One vector is turned by the same rotation once a step. Each row is the vector after some number of steps, and that number follows the row.
The counts run from 0 to 129.
[ 3.00 -1.64  0.24  0.01 -0.89  1.44 -2.88 -0.28 -0.94  1.84 -1.17 -2.27
  1.24 -0.62 -0.17 -1.07  1.37  0.03 -0.60  0.06 -1.88 -1.54  0.98  0.04
  1.34  1.02 -0.81  0.38  1.48 -1.72  1.89 -0.71 -1.70 -0.24  1.15 -0.91
 -0.18  0.69  0.12  1.15 -1.10  2.63  0.76  0.76  1.52 -0.67  0.97 -0.46
  1.91 -1.32  2.69 -0.44 -0.38  1.88 -0.80  0.48]	86
[ 3.61 -0.27  0.04 -0.52  0.06  0.34 -0.84  1.99 -0.24  1.74 -0.59 -1.02
  2.50 -0.11 -0.60 -1.41  2.55  0.29 -1.07 -0.10 -2.97  0.18 -1.27 -0.45
  0.08 -0.61  0.90  0.46 -0.21 -1.34 -0.55 -0.90 -2.11  1.76  0.97  0.40
  1.18 -0.74 -1.19  1.46 -0.88 -0.13  1.99 -0.85  1.12 -1.63 -1.39 -1.06
  2.01 -1.32  3.00 -0.53 -1.84  1.03 -0.41 -0.02]	79
[ 0.21 -1.63 -1.22 -1.05  0.17  1.39 -1.95  0.62 -0.45  0.71 -1.25 -2.26
  2.74  1.70  0.00 -2.42  1.05  0.35 -3.77  0.89 -1.45 -0.46  1.23 -0.33
 -1.38 -1.38 -0.46  0.42  0.57  0.97 -0.36 -2.53 -0.13  0.96  0.94 -0.06
  1.15  0.30  1.10  2.67 -0.96 -0.31  1.77 -0.78  1.77  1.26 -1.87 -0.69
  0.60 -2.08  2.41  1.07  0.75 -0.36  0.58 -2.62]	3
[-0.13 -1.23 -0.59 -0.56  1.22  0.35 -2.25 -1.36 -1.18  0.06 -1.63 -1.30
  0.41  1.80  2.25 -1.55 -0.64  2.02 -2.93  1.40  0.42 -1.90  0.51 -1.21
 -1.27  1.93 -1.32  1.51  0.58 -0.22  0.94 -1.85 -0.50 -1.45 -0.42  1.69
 -1.00 -0.87  0.34  1.19 -0.61  0.98  0.14 -0.10  0.63  0.01 -0.61 -0.30
  2.21 -1.31  1.60 -0.98  2.02 -1.26 -0.88 -2.63]	14
[ 2.39  0.82  1.59 -0.58  0.90 -2.40 -0.09  0.26 -0.76  1.95  0.68 -1.76
 -1.88 -1.97 -0.75  1.49  0.38  0.91  1.97  1.34 -0.05 -1.06 -0.46 -0.99
  0.91 -1.04 -0.68 -1.33 -1.88 -0.20  0.00 -0.51 -0.60 -1.51  0.64  0.63
 -0.27 -1.44 -1.57 -1.58  0.59  0.62  0.23 -0.22 -1.31 -0.29 -2.65 -0.86
  0.65  0.12  1.75 -1.09 -1.09  0.19 -4.46  3.35]	58
[ 1.45  0.28 -0.01 -0.51  0.58 -2.19  1.00 -0.22  0.33  2.18  1.38  0.41
 -1.69 -0.29 -3.20  1.26 -1.10  0.40  0.44  1.40 -0.51  0.67  0.56 -0.25
  0.43 -2.25 -0.22 -1.33 -0.26  0.97 -2.89  0.97 -0.30  0.44  2.62 -1.76
  0.96 -1.14 -0.06 -0.29  0.43 -2.53  1.33 -0.52 -1.14  0.82 -1.62 -1.79
 -0.37  0.13  1.24  1.02 -2.17  0.54 -2.92  2.55]	60
[ 4.12 -0.71  0.54 -1.10 -0.73  1.06  0.05  0.37  0.89  3.30  0.85  0.46
  0.77 -0.55 -2.16 -0.96  0.27  1.02  0.61  0.67 -1.62  0.20  1.29  1.11
  0.74 -1.99  0.04 -0.85  1.29 -0.65  0.68  1.52 -3.44  0.16  2.59 -0.47
 -0.42 -0.27  0.31  1.93 -1.61  1.28  1.48  1.01  1.95 -2.20  0.24 -0.09
  1.16 -0.32  1.79 -0.19 -0.75  2.03 -0.43  0.76]	77
[-2.47 -0.60 -1.49  0.78 -0.51 -0.81 -2.08 -0.66 -0.66  0.33 -1.37  0.31
 -0.24  3.26 -1.58  0.93 -0.56  1.33 -2.54  1.03  0.20  0.67  0.30 -0.60
 -0.63  1.13 -0.05  1.71  2.42  0.95 -0.05 -2.28  0.80 -0.38  0.43  0.98
  1.88 -0.66  2.63  0.69 -0.82 -1.50 -1.07 -0.36  0.22  0.72 -0.70 -0.27
  1.08 -0.34  1.55  0.59 -0.06 -0.15  0.81 -2.99]	108
[ 0.08 -2.02 -0.64  0.64 -1.79 -0.23 -2.29 -0.70 -0.31  1.21 -1.05 -1.92
  1.08  2.60 -1.41 -0.31  0.48  0.64 -3.21  0.64 -0.93  0.80  1.73 -0.27
  0.44  0.90  0.13  1.30  2.43  0.29 -0.15 -1.85 -0.28  0.62  2.06 -0.94
  2.09  0.74  0.87  1.93 -0.55 -0.16  0.04 -0.49  1.31  0.99  0.16 -0.49
  1.00 -1.13  2.63  1.37 -0.20  0.53  1.45 -1.55]	96
[ 2.48 -1.70  0.25 -0.18 -0.47  0.82 -2.45  0.36 -0.49  1.54 -1.47 -2.58
  2.45 -0.11 -0.13 -1.78  2.20 -0.44 -1.59  0.10 -2.41 -0.33  0.29 -0.82
  0.84  1.34  0.49  0.35  1.05 -1.47 -0.06 -1.63 -0.60  0.63  0.79 -1.15
  0.74  0.35 -0.94  1.93 -1.30  0.29  1.17 -0.76  1.26 -0.21  0.53 -1.79
  2.41 -1.11  3.46 -0.10 -0.99  1.40 -0.49 -0.45]	87
[ 0.97 -1.83 -0.79  0.27 -1.29 -0.07 -1.32  0.41  1.09  1.63 -0.52 -1.68
  1.61  2.21 -1.41 -0.99  1.01  0.27 -3.05  0.93 -1.53  0.95  1.32 -0.21
 -0.10 -0.12  0.60  0.67  1.82  0.21 -0.02 -1.67 -0.98  0.84  2.06 -0.24
  1.72  1.09  0.96  3.32 -1.09  0.15  0.77 -0.49  1.65  0.15 -0.41 -0.05
  0.69 -0.85  2.94  1.26 -0.29  0.77  2.07 -1.97]	92
[ 4.59 -1.03  1.28 -0.88  0.01  1.04 -0.96  1.13 -0.30  2.31  0.09 -1.10
  1.55 -1.18 -0.22 -1.53  1.67  1.06  1.01 -0.36 -1.84 -0.45 -0.37  0.17
  0.56 -0.40  0.40 -0.21  0.21 -1.57  1.31 -0.06 -2.86 -0.03  1.00  1.05
 -0.26 -0.37 -0.70  1.01 -1.10  2.06  1.20  0.87  1.51 -2.04 -0.24  0.14
  2.07 -0.86  2.64 -0.95 -1.36  1.75 -1.03  0.79]	78
[-1.28 -1.58 -1.55  0.04 -0.09 -0.34 -0.80 -0.87 -0.07  0.63 -0.22  1.31
 -0.26  3.56 -0.90 -1.03 -1.84  2.04 -3.41  1.83  1.07 -0.21  1.42 -0.51
 -1.38  0.36 -1.45  0.96  1.21  1.27  0.08 -0.62 -0.92 -0.17  1.76  1.28
  0.63 -0.87  2.07  1.98 -0.46 -0.80 -0.07 -0.35  1.19  0.48 -0.29  0.80
 -0.30 -0.97  0.88 -0.09  2.14 -2.10  0.95 -3.71]	16
[ 3.72 -0.99  0.77  0.37 -0.88  0.70 -2.09  1.10 -1.03  2.40  0.30 -2.38
  1.85 -1.09 -0.71  0.31  2.30  0.47 -0.04 -0.01 -2.46 -0.61  0.08  0.57
  1.59 -0.16 -0.48 -0.08  0.49 -1.97  2.06 -0.88 -2.69  0.36  1.31  0.52
  0.41  0.19 -0.17  0.72 -1.12  2.76  1.13  0.35  1.03 -1.84 -0.22  0.70
  1.74 -1.17  2.76 -0.90 -0.41  1.41 -0.63  1.05]	82
[ 3.40  0.22  0.47 -0.14  1.20 -0.93 -1.07  0.65 -1.52  1.71  0.30 -0.75
  1.83 -1.15 -2.31  0.35  1.86  0.26  0.15  0.14 -1.85  0.65 -1.36 -0.33
  0.93 -0.70  0.26 -0.64 -0.55 -1.21 -1.36 -0.71 -1.31  1.59  1.02 -0.31
  1.38 -1.99 -0.67 -0.24 -0.62 -1.55  1.73 -0.87  0.02 -0.97 -1.52 -1.43
  2.21 -0.57  2.64 -0.41 -1.96  1.11 -2.67  1.86]	71
[-1.35 -0.25 -0.72  0.68  2.21 -0.36 -2.44 -0.90 -2.04  0.04 -1.75  0.47
 -1.40  1.01  1.43 -0.58 -0.51  1.75 -1.49  1.44  0.03 -1.98 -0.09 -0.59
 -0.02  3.58 -1.95  1.47  0.39 -0.80  1.73 -1.34 -0.13 -2.13 -0.94  1.26
 -0.59 -1.48  0.87 -0.18 -0.88 -0.20 -1.65  0.27 -0.45  1.01 -0.87  0.30
  2.03 -0.70  1.07 -2.70  1.33 -1.81 -1.81 -2.46]	22
[-0.33  0.80 -0.25  0.60  1.20 -1.96  0.06  1.44  0.75  0.51 -0.67 -1.26
 -3.70 -1.09 -0.25 -0.34  0.49 -0.65  0.34  1.86 -1.39 -0.36 -1.28 -1.15
  0.94  0.43 -0.10 -0.11 -1.91 -0.09 -1.93 -1.13  2.58 -1.42  1.32 -1.00
  0.52 -1.10 -1.36 -0.55 -0.34 -2.64 -0.47 -1.54 -1.48  1.94 -2.74 -1.19
 -1.04  0.57  1.02 -0.02 -1.64 -0.47 -3.01  1.17]	47
[-0.84 -2.31 -1.18  0.01 -1.03  0.54 -2.13 -1.28 -0.94  1.20 -0.31 -0.77
  0.72  2.26 -1.68 -0.45 -1.11  1.46 -3.70  1.22  0.50 -0.87  3.07  0.54
  0.21 -0.52 -1.41  0.55  2.07  1.22  0.59 -0.22 -0.75  0.38  2.88 -0.76
  1.22  0.42  2.46  1.39 -0.63  0.58  0.37  0.04  1.25  1.44 -0.25  1.00
 -0.60 -1.76  0.88  0.62  1.49 -0.81  0.63 -2.28]	8
[-0.28  0.19 -0.67  0.75  0.95  0.71  0.22  0.96  1.10  1.80 -0.46  2.26
 -5.18 -0.39  0.18 -0.91 -1.59  0.79  1.39  2.00 -0.51 -0.89 -0.10  0.14
  0.18  1.61 -1.32  0.03 -0.43  0.74  1.33  1.21  0.38 -3.77  2.07  0.16
 -1.78 -0.49  0.56 -0.16 -1.28  0.05 -1.94  0.93 -0.25  0.98 -0.57  0.07
 -1.67  0.52 -0.79 -1.88 -0.35 -0.09 -1.07 -0.95]	37
[-1.24 -1.11 -0.84 -0.15 -1.60  0.22 -0.73 -0.98  0.19  1.23 -0.42  0.40
 -1.17  3.22 -1.67  0.45 -1.70  2.56 -2.10  1.19  1.03  0.34  1.94  0.13
 -1.14  0.16 -0.81  1.41  2.49  1.29  1.43 -1.64 -1.42 -1.46  0.92  1.94
  0.53  0.36  2.37  1.51 -0.81  1.62 -0.76  1.12  0.92 -1.07  0.29  0.68
  0.53 -0.33  2.10  0.84  0.78  0.10  1.42 -2.53]	105
[ 0.74  0.28 -0.51 -1.02  0.43 -1.69  2.39  0.81  2.17  2.27  0.49  0.33
 -3.76  0.27 -1.56  0.09 -1.02  0.18  0.70  1.83 -0.17 -0.40  0.19 -0.67
 -0.74 -2.01  0.10 -1.30 -1.33  1.40 -2.99  0.67  0.83 -0.63  2.63 -0.98
  0.10 -0.71 -0.72  0.75 -0.08 -1.85  0.57 -0.82 -1.13  1.21 -2.57 -1.29
 -1.93  0.79  0.86  0.87 -1.37 -0.01 -1.53  1.20]	52
[-0.87  0.70 -0.60  0.51  1.45 -1.20  0.63  2.59  0.60  0.93 -0.63 -0.17
 -3.83 -0.26  0.32 -0.21  1.02 -0.48  0.25  2.03 -1.87 -0.01 -2.04 -0.79
  0.14  0.96 -0.07  0.17 -2.42  0.58 -1.38 -1.64  2.14 -1.67  1.75  0.43
  0.79 -1.04 -1.07  0.10 -0.67 -2.21 -0.80 -1.11 -0.86  2.17 -3.51 -0.15
 -2.12  0.35  0.73 -0.98 -1.17 -1.19 -1.47 -0.26]	43
[-0.39  0.48 -0.17  0.17  1.56  0.16 -0.12  0.97  0.49  0.66 -1.00  0.36
 -4.45 -1.16  1.76 -1.45 -0.26  0.44  1.23  1.86 -1.20 -1.44 -2.05 -0.47
  0.02  2.42 -1.00  0.58 -1.46 -0.53  0.76 -0.42  1.31 -3.70  0.05  0.72
 -1.82 -1.14 -1.08 -0.31 -1.32 -0.20 -1.71  0.02 -0.42  0.66 -1.62 -0.14
 -0.53  0.36  0.03 -2.35 -0.62 -0.93 -2.16 -0.76]	38
[ 3.25  0.75  0.94 -1.13  1.05 -1.43  0.38 -0.45 -0.52  1.85  0.07 -0.78
 -1.39 -1.74 -0.56  0.33 -0.23  0.96  2.09  1.03 -0.37 -1.40 -1.03 -0.83
  0.64 -0.90 -0.14 -1.48 -1.07 -0.73 -0.84  0.33 -1.55 -1.27  0.42 -0.13
 -0.93 -1.37 -1.30 -0.84  0.44  0.60  0.65  0.21 -0.81 -1.14 -1.30 -1.83
  1.42 -0.24  1.81 -1.00 -1.65  0.82 -4.29  3.21]	62
[-2.12 -0.54 -1.49  0.09  1.92 -0.19 -0.45  1.09 -0.18  0.12 -1.42  1.73
 -1.48  1.55  0.62 -1.96 -0.41  1.16 -2.18  2.03 -0.53 -0.35 -1.49 -1.07
 -0.91  2.92 -0.89  1.66  0.09  0.27 -0.39 -1.40  0.85 -1.58  0.14  1.64
  0.24 -2.03  0.55  1.17 -1.47 -3.05 -1.37 -0.76  0.33  1.02 -1.51 -0.23
  0.38 -0.03  0.18 -1.66  0.13 -1.47 -0.18 -3.54]	27
[ 2.69 -0.65 -0.11  0.00  0.30 -0.36 -0.20  0.46 -0.39  2.10  1.28  1.02
  1.41 -0.27 -3.68  0.21  0.88  0.55 -0.36  0.78 -1.85  1.13  0.80  0.23
  0.92 -1.94  0.50 -0.94  0.78 -0.47 -1.88  0.96 -1.78  1.96  2.76 -1.76
  1.97 -1.62  0.02  0.40 -1.10 -1.95  1.51 -0.28  0.32 -0.68 -0.51 -1.49
  1.13 -0.87  1.34  0.74 -1.93  1.64 -1.42  1.60]	72
[-1.21  0.48 -1.02 -0.49  1.42  2.69 -0.99  0.93  0.41  0.31 -1.58  1.00
 -4.05 -0.92  0.27 -0.63 -1.45  1.13  1.01  0.94 -0.19 -2.10 -0.98  0.31
 -0.35  0.49 -1.68  0.48 -0.58  1.15  1.93  0.13  0.99 -3.79  0.07  0.94
 -2.25 -0.07  0.98 -0.47 -2.15  1.39 -0.69  1.52 -0.61  0.30 -2.08 -0.59
 -1.35 -0.36 -0.30 -1.81 -0.49 -0.42 -1.91 -1.42]	126
[-3.18  0.00 -1.99  0.32  0.81  1.03 -1.58  2.20 -0.38 -0.29 -1.22  1.69
 -2.14  1.13 -1.47 -0.48 -0.01  0.64 -1.21  0.97 -0.51  0.34 -0.89  0.26
 -1.08  0.35 -0.62  1.51  0.35  1.33 -0.13 -1.61  1.92 -0.95  0.99  0.81
  1.23 -1.78  1.95 -0.08 -1.86 -1.99 -1.11 -0.25 -0.71  1.14 -2.80 -0.21
 -0.94  0.14 -0.36 -0.25 -1.02 -0.61  0.34 -2.94]	120
[-0.67  1.17  0.28  0.16  1.19 -0.77  0.18  2.19  0.32  1.23 -0.25 -0.40
 -4.57 -1.20  1.61 -0.33  0.31  0.42  1.88  2.13 -1.10 -0.94 -1.76 -0.64
  0.16  1.66 -0.90  0.05 -2.65 -0.14  0.66 -0.98  1.09 -3.24  0.65  1.70
 -1.04 -1.03 -1.52 -0.27 -1.13  0.02 -1.20 -0.40 -0.85  0.77 -2.80  0.62
 -1.37  0.43  0.30 -2.32 -0.34 -0.61 -1.93 -0.02]	42
[ 2.22 -1.89 -0.51  0.73 -1.50  0.67 -1.85  0.52  0.05  1.97  0.23 -0.97
  2.07  0.39 -2.52 -0.73  1.80  0.07 -1.95 -0.07 -2.80  1.58  1.20  0.57
  1.31 -0.65  0.59  0.15  1.75 -0.35 -0.37 -0.53 -1.14  1.51  3.26 -1.45
  2.07 -0.14  0.88  2.10 -1.35 -0.55  1.03 -0.55  1.52  0.04  0.30 -0.55
  0.81 -1.16  2.28  0.73 -1.05  1.66  0.62 -0.12]	84
[ 2.74 -2.00 -0.25 -0.29 -2.17  1.43 -0.75 -0.46  1.24  2.51 -0.32 -1.13
  0.55  0.73 -0.88 -1.03  0.44  1.04 -1.28  0.32 -1.13 -0.51  2.13  0.59
  0.71  0.03 -0.39  0.23  2.04 -0.20  1.15  0.17 -1.99  0.06  2.59 -0.85
 -0.35  1.21  0.81  2.67 -1.43  2.61  0.41  1.15  2.11 -0.59  1.53 -0.21
  1.02 -0.93  2.49  0.96  0.11  1.64  1.27 -0.92]	89
[-2.09  0.24 -1.08  0.83  1.02  1.94 -2.02  0.88 -1.09  0.25 -1.84  1.05
 -3.46 -0.54 -0.05  0.11 -0.81  1.52  0.70  0.53 -0.05 -1.30 -0.30  0.74
  0.04  0.73 -1.78  0.64  0.51  0.94  2.42 -0.58  0.66 -3.53 -0.35  1.69
 -0.87 -1.25  1.81 -1.42 -1.99  1.44 -1.67  1.34 -1.20  0.68 -1.85  0.36
 -0.51  0.16 -0.56 -1.75 -0.14 -0.12 -1.68 -1.49]	122
[-2.11 -0.87 -1.01  0.73 -1.26  0.18 -1.77 -1.16 -0.72  0.76 -0.71  1.25
 -1.65  2.95 -1.96  1.05 -2.00  2.40 -1.40  1.41  0.83  0.02  1.59  0.31
 -0.29  1.15 -1.04  1.51  3.12  1.07  1.41 -1.25 -0.40 -1.56  0.93  1.00
  0.55 -0.37  2.73  0.41 -0.79  0.57 -1.73  1.03 -0.22 -0.14 -0.12  0.56
  0.62 -0.43  0.94  0.14  0.79  0.60  0.74 -2.40]	109
[ 3.06 -1.57  0.02  0.39 -1.79  1.23 -1.73 -0.44 -0.55  2.95 -0.09 -0.48
  1.21  0.35 -2.02 -0.30  0.81  0.13 -0.85  0.31 -1.83  0.52  1.84  1.26
  1.50 -0.26 -1.04 -0.19  1.77 -1.10  1.55  0.50 -2.04  0.46  3.18 -1.43
 -0.09  0.88  1.04  1.86 -1.31  1.83  0.08  0.89  1.48 -0.64  1.38  0.40
  0.79 -1.26  1.69  0.08 -0.42  1.82  0.12  0.27]	85
[-0.33  0.54  0.12  0.47  0.11 -0.56  0.58  0.74  1.28  2.28  0.51  0.55
 -5.31 -0.89 -0.87  0.88 -0.88  0.66  1.31  2.54 -0.32 -0.58 -0.21  0.45
  1.31  0.38 -1.35 -0.61 -1.42  0.17  0.89  0.61  0.33 -3.32  2.75 -0.06
 -1.04 -0.10 -0.20 -0.67 -1.04  0.51 -1.34  0.82 -1.05  1.43 -1.90  0.97
 -2.90  0.30 -0.08 -0.86 -0.55 -0.06 -1.77  1.20]	45
[-1.94 -0.73 -1.08  0.84  1.13 -1.08 -1.66  0.06 -1.72 -0.33 -0.77 -0.01
  0.30  2.84 -0.06 -0.64 -0.07  1.53 -3.64  1.69  0.10 -0.24 -0.16 -1.29
 -0.91  2.15 -0.96  2.12  0.40  0.14 -0.34 -2.43  0.64 -0.09  0.10  1.36
  1.27 -1.57  1.29  0.73 -0.33 -2.34 -0.30 -1.07 -0.04  1.30 -1.46  0.34
  0.69 -1.39  0.89 -0.85  1.39 -2.33 -0.57 -3.23]	19
[ 0.48 -1.74 -0.95 -0.51 -0.87  1.29 -1.95 -0.31  0.08  1.42  0.21 -1.59
  1.02  2.24 -1.18 -1.47 -0.55  1.29 -3.06  0.65 -1.03 -0.36  2.72  0.01
 -0.63 -1.69 -1.09  0.23  1.47  1.35  0.73 -0.58 -1.07  0.22  2.64  0.26
  0.44  0.56  2.09  2.36 -0.99  1.46  1.67  0.00  1.44  0.77 -0.79  0.82
 -0.62 -1.12  1.42  0.96  1.36 -0.40  1.10 -2.36]	4
[ 0.83  0.77  0.65 -0.95  0.89 -2.87  1.01  1.59  0.84  1.30 -0.08 -1.44
 -2.06 -0.55 -0.79  0.11  0.66  0.08  0.40  1.24 -1.01 -0.32 -1.34 -1.30
 -0.30 -1.04  0.44 -0.82 -2.14  0.26 -2.28 -1.10  0.87 -0.48  1.18  0.62
  1.04 -1.41 -1.78 -0.37  0.57 -1.92  1.30 -1.43 -1.25  0.26 -3.59 -1.41
 -0.40  0.20  1.87  0.33 -1.73 -0.30 -2.69  1.79]	55
